Each path below is one point turned by a fixed rotation once a step. After each direction that follows a path, write how fast that rotation turns it, in deg/step (0 if it stays still).
Each turn is a multiple of 5 degrees from 10 to 175, or 0.
Each row of a path follows its step; steps can be skipped.
path 1
step 1: [73 65 99 -327 -210 -9 311 51 88 125 -75 268 -90 121 -224 396 128 55 -319 -157 10 236 -183 83 72 -181 -135 -104 -261 264 59 324 144 31 -401 234 -240 47 -300 -34 -206 -148 16 -71 36 202 -18 124 -363 219 47 -57 362 104 253 106 303 -149 2 -98 283 -563 194 55 134 -28 -77 210 511 126 -85 -289 363]
step 2: [24 77 -214 -5 -41 -71 -243 198 112 -185 276 202 -310 56 -11 299 -28 16 239 -7 231 140 -28 84 73 -396 289 224 -213 -19 281 158 -14 50 -349 289 -213 -187 -201 -149 -277 -444 71 -191 -85 154 -76 233 128 -60 306 54 -286 71 90 -218 -228 -213 129 87 326 -103 -196 -6 309 462 -140 13 296 133 -408 -425 259]
step 5: [-138 -301 -47 114 -139 75 178 426 88 -148 -409 133 84 -149 -245 233 -42 235 52 -364 24 140 -96 206 45 38 414 59 -92 235 88 302 -78 -12 -380 7 38 -183 -501 235 -14 -41 391 296 86 -380 57 112 262 -179 101 71 51 49 -143 -70 -202 -236 113 -208 -104 -196 -154 -130 -11 319 -83 -256 256 -292 -534 -27 158]
step 8: [30 122 -5 -25 -22 -221 -324 261 -393 64 -24 298 146 -147 18 8 -26 -4 -179 -162 93 365 53 131 358 -237 348 -79 -224 -17 239 -294 60 53 112 -67 -129 -42 -55 -51 133 119 528 -89 24 25 100 -34 219 -75 -47 -133 422 -215 -141 -40 185 -431 162 -111 154 -222 -239 -385 -102 289 66 -485 198 31 -183 -514 206]
step 11: [-171 207 -24 25 -241 -133 -85 137 -304 148 -282 80 -4 -140 64 478 205 512 -316 33 191 187 -68 233 -87 82 196 35 -200 -162 396 184 -2 159 -2 52 245 193 -267 35 -152 -153 55 -67 15 95 298 419 -221 -106 149 -142 322 156 14 370 -109 -217 -149 182 102 -167 295 -82 267 253 186 -15 316 143 -98 -407 320]
step 13: [-70 -112 128 -37 -402 -159 -100 131 60 143 317 526 -86 -219 373 394 29 142 246 -28 110 152 29 -121 184 -306 -105 -236 -189 199 -122 -15 263 -161 -261 83 -32 -34 -357 170 -134 30 437 -200 -226 -107 110 -172 181 93 171 186 323 35 376 -46 -340 -120 190 -111 240 -228 -177 48 0 425 76 -33 262 141 -377 -135 185]
step 15: [-186 -126 101 115 -415 -57 71 148 230 -331 21 -36 -119 272 -51 192 190 61 149 -127 167 6 52 341 -1 109 504 9 -31 45 612 -75 -95 88 -51 -208 -178 -191 -535 -170 -281 60 209 401 -357 -66 94 -179 32 -295 243 86 69 98 120 -64 -177 136 73 -304 104 -296 4 38 -50 -3 108 -312 389 -157 109 236 224]
step 16: [-241 112 91 -133 -452 16 520 140 227 -201 -182 -20 109 -352 56 223 189 164 -261 -174 184 -10 33 -29 139 -226 -61 221 -199 285 347 157 -3 130 -70 35 -66 253 -128 48 -105 -12 545 -39 82 -256 -29 -459 17 -250 -121 99 149 69 -194 116 31 -156 -7 91 141 -321 221 -51 19 3 336 -370 337 -118 -358 -298 326]
[-5 -5 -25 -18 -35 41 0 77 -25 -83 13 -41 -3 -34 48 -115 29 -100 7 -26 -54 26 16 -34 -10 -66 -39 36 97 50 41 28 -2 61 79 117 -7 -42 25 -52 21 -26 53 -70 35 50 -47 1 -24 20 -26 12 17 -27 -54 -59 117 -42 -10 30 5 19 83 -41 84 62 27 -73 7 19 -33 47 -35] | 175
[68 -9 62 -5 68 -37 14 -79 131 -9 -36 -10 -41 -78 19 37 -52 56 -73 13 -75 -23 39 34 44 40 6 -23 -25 38 64 -18 -67 99 31 55 5 -72 51 43 -23 1 51 52 36 -3 13 39 11 -51 -20 47 7 97 72 -54 7 -53 -124 -3 -68 -25 44 -49 29 11 -10 39 12 -23 13 54 37] | 70
[-39 -14 -85 34 -16 -23 -47 8 -79 -32 -25 -32 -29 12 -39 -78 -34 26 65 -44 -18 -6 18 -7 -13 61 61 -126 -85 -30 106 -63 40 66 -71 0 39 -69 -7 3 14 -79 -51 -16 58 -43 23 100 25 -103 6 -36 -36 -79 -38 43 -3 -30 -22 35 -36 47 -34 -71 60 7 -73 -20 -11 -7 16 -26 -1] | 120
[-45 -43 79 62 -8 81 76 23 35 54 -14 -67 0 24 -3 89 42 39 -31 -67 -43 -27 -48 -65 -43 62 -13 56 -9 -25 -33 74 35 -12 -10 -30 87 12 -6 -38 35 -53 32 15 42 23 -80 90 61 -24 -24 -53 18 -7 -63 134 -7 -20 16 48 -78 -17 86 -12 19 -22 46 20 50 -15 -64 72 18] | 65
[47 38 2 -78 62 7 -57 -113 -87 7 91 2 -16 -77 -100 76 -18 -15 40 28 -10 -39 -64 11 -34 -12 36 -8 8 -35 -80 18 76 127 56 -20 -40 64 37 -16 -29 21 -57 -11 -33 13 -3 35 -46 60 69 -28 81 -11 -82 45 34 -75 -38 -52 -4 11 25 -68 44 10 0 2 42 -25 -8 -3 14] | 35
[-18 -28 53 -36 44 78 4 27 1 89 -75 -61 34 -9 84 7 -46 45 -66 22 -20 27 36 -44 -16 36 16 -58 20 -23 68 -10 3 64 -50 100 -29 85 -46 58 6 -42 -147 -43 -68 102 53 -35 -26 18 -66 -50 43 14 -21 10 99 10 39 -30 32 -41 -22 -14 -26 -81 1 -1 -3 -22 39 -10 -37] | 135
path 2
step 1: [-187 -251 104 328 262 15 246 -112 -41 156 125 347 68 -122 -49 351 -149 -173 68 -36 170 64 307 -81 140 355 199 -314 74 117 166 -243 -99 271 -159 -76 -244 -22 12 66 98 -320 280 239 -42 -276 -30 -463 -35 -71 252 -147 187 45 -227 -49 -419 -194 239 294 2 212 -109 -221 -10 -78 -11 -2 14 8 390 -259 -146]
step 2: [-83 -95 268 -7 365 -115 260 -114 -126 109 -69 30 162 237 -256 476 27 -44 106 306 -89 320 351 -182 -192 417 -170 -126 123 -9 353 -36 -196 164 -245 285 293 204 72 -31 90 -117 162 91 149 -115 50 106 224 329 239 -232 182 151 -96 -19 -320 285 -37 151 -316 -42 208 -138 178 139 119 -39 -17 293 -100 -180 -54]
step 3: [-320 -200 -77 -162 -76 12 223 158 -139 15 -314 -144 130 -143 -154 248 97 473 1 -104 -115 226 7 -81 18 288 -25 -93 264 273 419 -340 -259 205 62 293 229 -40 -395 -174 -163 -177 -117 -43 334 -195 46 -16 -117 150 12 7 -228 373 -31 63 -446 80 -226 175 -115 -126 -196 -203 133 -112 31 -205 -3 -48 282 48 -229]
step 4: [-76 -360 317 114 339 30 97 52 177 167 68 -170 140 -91 -57 124 -7 147 -77 -103 139 147 41 15 196 -104 125 -78 61 531 454 -27 -169 -52 -286 194 -182 -174 5 64 -13 104 -214 104 110 90 59 45 25 -213 99 20 -437 437 -602 153 -117 95 -28 212 -271 -63 56 -140 99 -189 307 71 105 233 414 -64 153]
step 5: [-20 -122 140 283 346 -237 238 -14 197 240 -14 96 18 11 37 -94 -213 -100 217 103 182 196 187 75 -84 172 44 -311 -62 173 534 -143 4 135 -235 258 57 -180 21 -277 251 -135 -160 -74 -223 -146 -37 -272 -228 78 69 -467 -343 171 70 411 -142 -73 130 -72 106 154 -85 -452 -120 296 58 98 -131 204 364 49 38]
step 6: [60 -382 167 122 106 -69 62 6 -102 14 158 -125 107 85 -74 -14 68 -64 252 -78 -264 62 -179 -299 8 518 -115 -84 157 87 157 -87 -52 91 -721 291 169 -65 -31 103 81 -104 74 18 -103 -273 477 -15 -270 322 -23 -79 6 463 157 365 -80 238 -131 135 -69 51 353 -195 -56 83 -44 233 -169 -70 107 -179 -131]
step 8: [-235 -262 53 235 255 86 -77 260 -8 150 59 137 -136 0 7 -143 10 291 36 5 -61 325 -1 323 -97 63 9 -145 -23 29 335 -206 -234 123 -225 56 333 -108 174 -26 -8 120 -53 134 -289 114 -56 -42 -59 -266 -100 -345 -48 95 -437 136 -195 464 -237 175 -322 -249 169 -58 -186 -300 -187 -24 -237 453 134 -390 114]
step 13: [-163 -73 237 74 351 -101 259 -132 -53 344 -170 49 -109 21 -52 189 64 175 -112 -196 91 195 296 -224 72 115 25 -139 152 121 140 -336 13 -148 -79 89 256 -236 -138 244 48 -425 -58 490 -214 -133 31 -61 -34 -182 278 106 -436 82 -262 -4 -274 176 39 16 -141 -201 -7 -388 -4 -157 165 5 113 13 351 425 -336]
[-30 18 42 -52 -17 34 10 -66 36 36 -116 -52 32 -4 21 21 -3 31 -25 -127 -81 17 -18 -56 -9 -60 -57 46 -10 3 -52 -15 17 -7 -45 -51 74 20 13 93 -1 -48 -6 -34 -32 -110 6 105 -49 13 -1 -11 18 68 90 16 -68 -49 -26 -46 -58 17 -39 49 -39 -33 -14 -11 64 -72 89 19 33] | 110
[-101 27 -30 2 -23 -11 -53 64 -35 -81 38 116 65 -35 19 -97 -61 43 -70 -44 -23 14 -16 11 45 12 29 20 32 45 -17 -34 -11 51 -33 -27 28 46 -49 -55 -10 -37 80 -34 -38 11 10 -97 -44 -42 -73 4 26 -12 61 -44 -24 41 -38 -68 -79 42 -88 -126 -26 39 -4 14 57 40 19 9 -7] | 155
[1 22 -43 -118 55 -19 -33 -12 -18 41 -19 -1 28 20 47 -38 -29 -21 -50 -53 57 -146 50 81 32 -92 48 -57 33 5 49 -78 -71 43 -30 -78 -39 -60 54 -72 -62 35 -3 -1 -74 21 -92 46 -4 -63 13 -20 3 98 -10 14 -2 -49 -14 30 -25 -38 20 10 -6 -76 20 28 -51 21 -6 -18 -43] | 90
[-36 82 -16 -29 -21 -8 122 2 -74 59 12 -13 -20 -130 -68 -47 -45 -89 -56 3 -36 -27 22 -38 -8 27 -19 -11 56 -36 23 77 43 -2 -25 -48 -50 -20 -56 -13 19 5 -12 9 -73 -31 64 -51 -103 -85 -23 -7 -40 9 44 42 -1 20 36 41 29 -4 131 57 25 21 9 48 39 25 -11 36 89] | 60
[-11 37 35 -30 -83 -47 34 -49 19 55 14 105 37 -51 40 62 -58 -5 -1 -13 -14 25 -55 1 44 -53 -39 -28 -8 -77 40 18 7 -2 -11 63 24 -17 -10 63 -96 -23 -48 9 -21 -13 -158 -56 7 40 -6 86 -46 -86 14 57 1 -39 -80 59 34 31 -4 -2 37 72 -16 7 -42 48 52 60 -97] | 175
